In the data rows, 128 means zero.
Here are some points, each followed by its number:
[72, 91, 88, 95, 124, 105, 121, 65, 97, 84, 131] 0
[37, 110, 153, 96, 115, 114, 157, 128, 100, 139, 145] 1
[109, 93, 150, 142, 125, 134, 148, 142, 139, 109, 158] 2
[59, 111, 67, 102, 103, 145, 99, 100, 95, 107, 88] 3
[86, 117, 130, 95, 140, 124, 96, 132, 115, 110, 105] 4
[148, 156, 98, 149, 158, 131, 114, 165, 122, 165, 146] 5
[141, 148, 117, 112, 146, 161, 111, 125, 164, 115, 124] 6
[133, 145, 102, 98, 144, 46, 107, 122, 134, 142, 102] 7
[197, 141, 133, 155, 133, 139, 136, 161, 153, 162, 124] 8
[190, 151, 138, 131, 149, 138, 164, 145, 134, 125, 151] 9
[136, 152, 124, 97, 139, 106, 103, 124, 142, 109, 114] 10
[134, 128, 123, 116, 91, 111, 104, 111, 92, 113, 90] 11
[100, 123, 110, 95, 102, 210, 95, 103, 119, 130, 111] 12
[89, 111, 93, 111, 105, 141, 167, 101, 94, 99, 100] 13
[82, 91, 128, 100, 108, 23, 125, 103, 79, 85, 105] 14
[84, 120, 90, 101, 92, 102, 76, 96, 98, 90, 93] 15
[176, 155, 87, 148, 101, 37, 139, 113, 122, 83, 127] 16
[166, 133, 136, 128, 154, 180, 141, 129, 158, 139, 138] 17
[197, 119, 103, 147, 133, 108, 145, 163, 107, 103, 138] 18
[117, 139, 91, 155, 155, 71, 167, 149, 113, 137, 148] 19
[154, 166, 115, 122, 128, 105, 97, 122, 137, 143, 112] 20
[111, 126, 122, 104, 110, 126, 79, 105, 92, 141, 107] 21
[125, 157, 150, 141, 167, 125, 128, 132, 171, 88, 156] 22
[80, 121, 100, 104, 123, 66, 77, 120, 114, 95, 91] 23
[203, 87, 136, 96, 97, 85, 118, 102, 110, 91, 113] 24
[74, 103, 124, 100, 102, 95, 104, 97, 113, 87, 120] 25
New points follow, each followed by the numbers of its three nearest points above by angle, nearest first.
[116, 133, 187, 118, 102, 168, 109, 105, 156, 119, 122] >> 12 6 17
[120, 119, 119, 159, 116, 67, 137, 110, 150, 123, 127] >> 16 14 19
[158, 116, 138, 134, 138, 111, 193, 99, 145, 126, 134] >> 9 16 19
[170, 118, 105, 100, 118, 187, 113, 110, 112, 101, 107] >> 12 6 17
[90, 99, 152, 135, 141, 153, 140, 126, 150, 106, 114] >> 2 1 4
[140, 137, 97, 138, 121, 168, 76, 157, 107, 134, 104] >> 12 5 21
[98, 146, 153, 156, 164, 196, 78, 113, 120, 139, 162] >> 12 17 6
[119, 106, 110, 109, 140, 109, 139, 112, 134, 103, 141] >> 0 25 14
[129, 123, 170, 128, 100, 93, 155, 111, 115, 103, 152] >> 14 2 24
[179, 130, 114, 146, 108, 174, 139, 110, 159, 132, 131] >> 17 8 9
[112, 110, 121, 104, 104, 84, 128, 82, 93, 103, 93] >> 14 25 11
[184, 106, 132, 98, 151, 87, 124, 97, 132, 133, 146] >> 24 7 16
[111, 115, 124, 99, 110, 89, 113, 107, 85, 86, 99] >> 14 15 25
[118, 114, 116, 112, 132, 91, 125, 98, 145, 84, 154] >> 0 25 14
[131, 105, 81, 117, 102, 105, 108, 116, 143, 130, 124] >> 15 23 3
[103, 140, 123, 115, 104, 160, 115, 118, 143, 161, 108] >> 12 21 3
[157, 160, 138, 158, 156, 125, 161, 169, 174, 156, 146] >> 8 9 5
[84, 124, 152, 125, 122, 152, 150, 120, 119, 132, 155] >> 1 2 13
[115, 164, 111, 132, 99, 188, 129, 144, 131, 155, 92] >> 12 6 3
[98, 89, 108, 96, 93, 61, 102, 109, 84, 121, 100] >> 14 23 15
[141, 75, 85, 151, 142, 167, 165, 165, 158, 165, 164] >> 17 2 8
[175, 110, 148, 111, 135, 190, 146, 152, 171, 143, 150] >> 17 8 9
[106, 97, 173, 119, 95, 169, 149, 101, 129, 116, 109] >> 12 13 2
[168, 122, 124, 107, 147, 109, 87, 101, 101, 126, 122] >> 24 21 20
[161, 111, 121, 122, 114, 108, 128, 119, 120, 147, 100] >> 24 11 7
[120, 132, 148, 153, 141, 201, 136, 127, 133, 157, 153] >> 17 12 2
[134, 174, 144, 107, 107, 170, 130, 125, 95, 124, 151] >> 12 9 17
[97, 112, 142, 146, 99, 123, 127, 92, 116, 134, 124] >> 25 1 0
[73, 143, 129, 138, 101, 82, 121, 126, 83, 99, 108] >> 14 23 25
